<187>: [124 128 128 124 124 128]
<125>: [ 80 156 160 149 119 174]
<171>: [124 125 120 134 131 128]
<196>: [112 123 172 152 131 132]
<30>: [164 116  90 102 130 100]
<117>: [171 132 120  82 119 107]
<169>: [ 60 171 145 153 116 197]
<105>: [149 125 137 111 125 114]
<5>: [212  75  92  95 144  43]
<72>: [136 143 102 104 120 136]
<183>: [ 91 164 150 130 129 125]
places <187>: [124] | 1 4 5
places <187>: [128] | 2 3 6

<102>: [123 134 123 123]
<119>: [119 119 122 119]
<135>: [205  98 162 158]
<80>: [119  99  57  78]
<97>: [ 83  79 143 122]
places <119>: [122] | 3
places <80>: [78] | 4
places <102>: [123] | 1 3 4
diff <80>: [119  99  57  79] | 4, [78]
after: [99] | [57]

<92>: [153 149 119 128 103 107 110 134 117 121  96 138 183 113 177 152 148 144
 101 146 103 124 109 157 158 164 104 158  88 121 148  91  86 131 114 162
 189 154 163 125 144 126  97 168 131 165 118  73  70 107 129  93 139 116
 110]
<46>: [163 143 120 172 163  79  67 127  93 169 108 139 116 123 128 153 141 101
 135 114 100 114 147  89 154 130  93 148 135 126 140 126  97  87  43  51
 182 123 123 126 114 136 176 116 119  87 108  91 102  75 137 141 174  81
 113]
<43>: [118 161 124 129 167 156 168 164 117 122 124  84  96 129 171 162 134 147
 138 108  64 104 133  63 127  98 180 125 160 136  93 124  96 115  82 103
 155  98 103 125 132 172 118 114  93 125 103 151 119 190 149 143 127  92
 106]
<87>: [ 97 153 105 106 140 132 146 156 110 107 133 114 133 108 167 137  94 160
 106 122  59  92 110  88 131 111 139 154 135  95 107 121  89 141 107 138
 153 118 114 158 176 153 133 143 125 175 129 128  75 180  99 117 151 131
  81]
<67>: [110 131 109 160 153 117 186 185 139 120  49 105 121 172 147 152 144 148
 113 133 115 124 124 107  95 128 155 127 103 126 111 140 126 120 156 131
  93 119 116 115 142 140 124 179 125 158  79  96 105 191 102 104 126 155
  94]
<90>: [140 143 156 170 147  97 109 113 156 114  79 157  85 192 145 150 197 120
 135 110 135 153 155 115 143 146  97 123 125 143  79 160 139 121 135 155
 107 165 120  97 121 107 130 195 109  93 106  63 130 116 102 124 109 110
 104]
<124>: [109 123 134 161 137 117 112 133  99  98 128 170  78 143  90 117  84 121
 147 146  94 107 132  88 147 110  95 147 143  83 145 143 155 125  75 126
 132 184 129 139 133 103 172 102 136 111 120 132 120 129 148 130 113 154
  80]
<62>: [128 109 130 124 115 154 161 139 117 190 168 127 145 122  96  70  88  76
 147 146 174 118 156 115 103 131 135 108 158 148 161 130 159 145 139  59
  97  77  96 135 101 127 182  53 162 134 143 166 210  95 143 165 112 148
 151]
<96>: [114 115  99 140 133  89 101 118 135  77  41 130 110 116 105 171 120 171
 101 109  97 132  82 145 119 126 108 145  91  84 109 144 105  98 126 165
 132 175 150 143 196 117 116 184 113 125 121 109  35 149 101  93 186 139
  94]
find: [128 109 130 124 115 154 161 139 117 190 168 127 145 122  96  70  88  76
 147 146 174 118 156 115 103 131 135 108 158 148 161 130 159 145 139  59
  97  77  96 135 101 127 182  53 162 134 143 166 210  95 143 165 112 148
 151] | <62>
find: [153 149 119 128 103 107 110 134 117 121  96 138 183 113 177 152 148 144
 101 146 103 124 109 157 158 164 104 158  88 121 148  91  86 131 114 162
 189 154 163 125 144 126  97 168 131 165 118  73  70 107 129  93 139 116
 110] | <92>
after: [195] | [109]

<85>: [175 181 126 107]
<144>: [180 180 180  86]
<83>: [218 173  71 161]
<37>: [130 179 180 131]
<146>: [121 130 121  78]
<8>: [ 99 109 164  99]
places <146>: [121] | 1 3
places <8>: [99] | 1 4
after: [126] | [107]
places <144>: [180] | 1 2 3
after: [173] | [71]

<166>: [172 135 139 108 123 136 157 136 137 155 144 120  74 134  95 111 104 149
 150 151 126 101 104 109 150 141 125 150]
<127>: [172 117 110  96 138 134 144  84 121 155 115 158  76  93 129 126 145 106
 160 132 160 110 131 118  96 138 125 152]
<172>: [134 158 125 135 138 129 137 106 100 107 132 134  92 150 121 142  97 128
 160  85 157 116 111 125 150 153 125 109]
<86>: [111 127 136 135 101 133  83  82 141  78 123 142 131  84 106  74 132 136
 145 148 120 123 146 126 131 122 125 124]
<54>: [168 115 136  76 149 159 112 126 167 150 143 114 131 123 124 123 126 102
 149 141 160 149 135 141 128 120 125 135]
<113>: [ 80  82 125 130  97 121 161 135 162  40 107 152  88 129 113  97 116  86
 112 135 113 130 106 153 135 144 125 124]
<195>: [140 119 125 104  90 158 143 141 135 114  96 113  92 123 145 142 137 151
 133 151 157 166 146 134 144 125 125 124]
<207>: [100 158 139 100  94 137 127 133 159  97  97 158 115 144 145 127  98 138
 153  78 124 165 127 127 141 109 125 149]
<52>: [162 133 140 112 149 137 139 122  91 142  88 152  94 150  88 132 104 151
 117 129 158  87 145 163 129 114 125 152]
<53>: [134 158  99 135 138 129 137 106 100 107 132 134  92 150 135  91 135 109
 109 145 136 166 104 163 101 129 125 113]
<193>: [133 151 125 104  90 158 143 151 135 114  96 113  92 123 145 142 137 151
 133 151 133 166 146 134 144 153 133 114]
places <193>: [133] | 1 19 21 27
find: [134 158 125 135 138 129 137 106 100 107 132 134  92 150 121 142  97 128
 160  85 157 116 111 125 150 153 125 109] | <172>
places <172>: [125] | 3 24 27
places <207>: [100] | 1 4

<69>: [167  43 105 108]
<4>: [127  44 126 166]
<66>: [167  66 182 120]
<10>: [ 74 147  74  50]
after: [44] | [126]
diff <66>: [167  66 182 121] | 4, [120]
diff <4>: [127  45 126 166] | 2, [44]
diff <69>: [167  42 105 108] | 2, [43]
after: [126] | [166]

<123>: [114 104  97 124 168 145  97 140 162]
<170>: [117  90 171 177 181  76  81 101 171]
<151>: [143 111 115 144 155 128 143 117 114]
<139>: [139  88 120 157 147 125 123 120 126]
<14>: [134 125 132 142 131 120 119 121 127]
<27>: [150 105 103 124 151  97 119 131 149]
<160>: [127 129 108 166 157 112 159 127  99]
<180>: [103 111 111 106 156  91 111 130 201]
<112>: [114 104  97 124 168 145  97 145 125]
<197>: [117  94 125 151 176 110  93 188 115]
<184>: [100  78 115 196 218 114 124 128 104]
diff <197>: [117  94 125 151 176 110  92 188 115] | 7, [93]
after: [140] | [162]
diff <184>: [100  78 115 196 218 115 124 128 104] | 6, [114]
find: [143 111 115 144 155 128 143 117 114] | <151>
places <170>: [171] | 3 9
diff <112>: [114 104  97 124 168 146  97 145 125] | 6, [145]

<99>: [110 148 172 172]
<199>: [144 199 144 199]
<198>: [112 207  66 114]
<177>: [167 167 103 115]
<88>: [141 168  80  96]
<158>: [108 111  91  81]
<89>: [127 128 116 104]
<101>: [140 103  73  74]
<95>: [162 208 158  95]
<48>: [ 87 160 126  93]
after: [80] | [96]
after: [162] | [208]
after: [73] | [74]
places <177>: [167] | 1 2
places <199>: [199] | 2 4
after: [208] | [158]
diff <101>: [141 103  73  74] | 1, [140]

<132>: [ 97 220 146  84  74 113 143 158]
<118>: [122 156 129 102 153 117 158 120]
<56>: [140 121 121 176 123 121 123 159]
<126>: [193 125  81  63 146 215  73  64]
places <56>: [123] | 5 7
after: [84] | [74]
diff <132>: [ 97 220 146  85  74 113 143 158] | 4, [84]

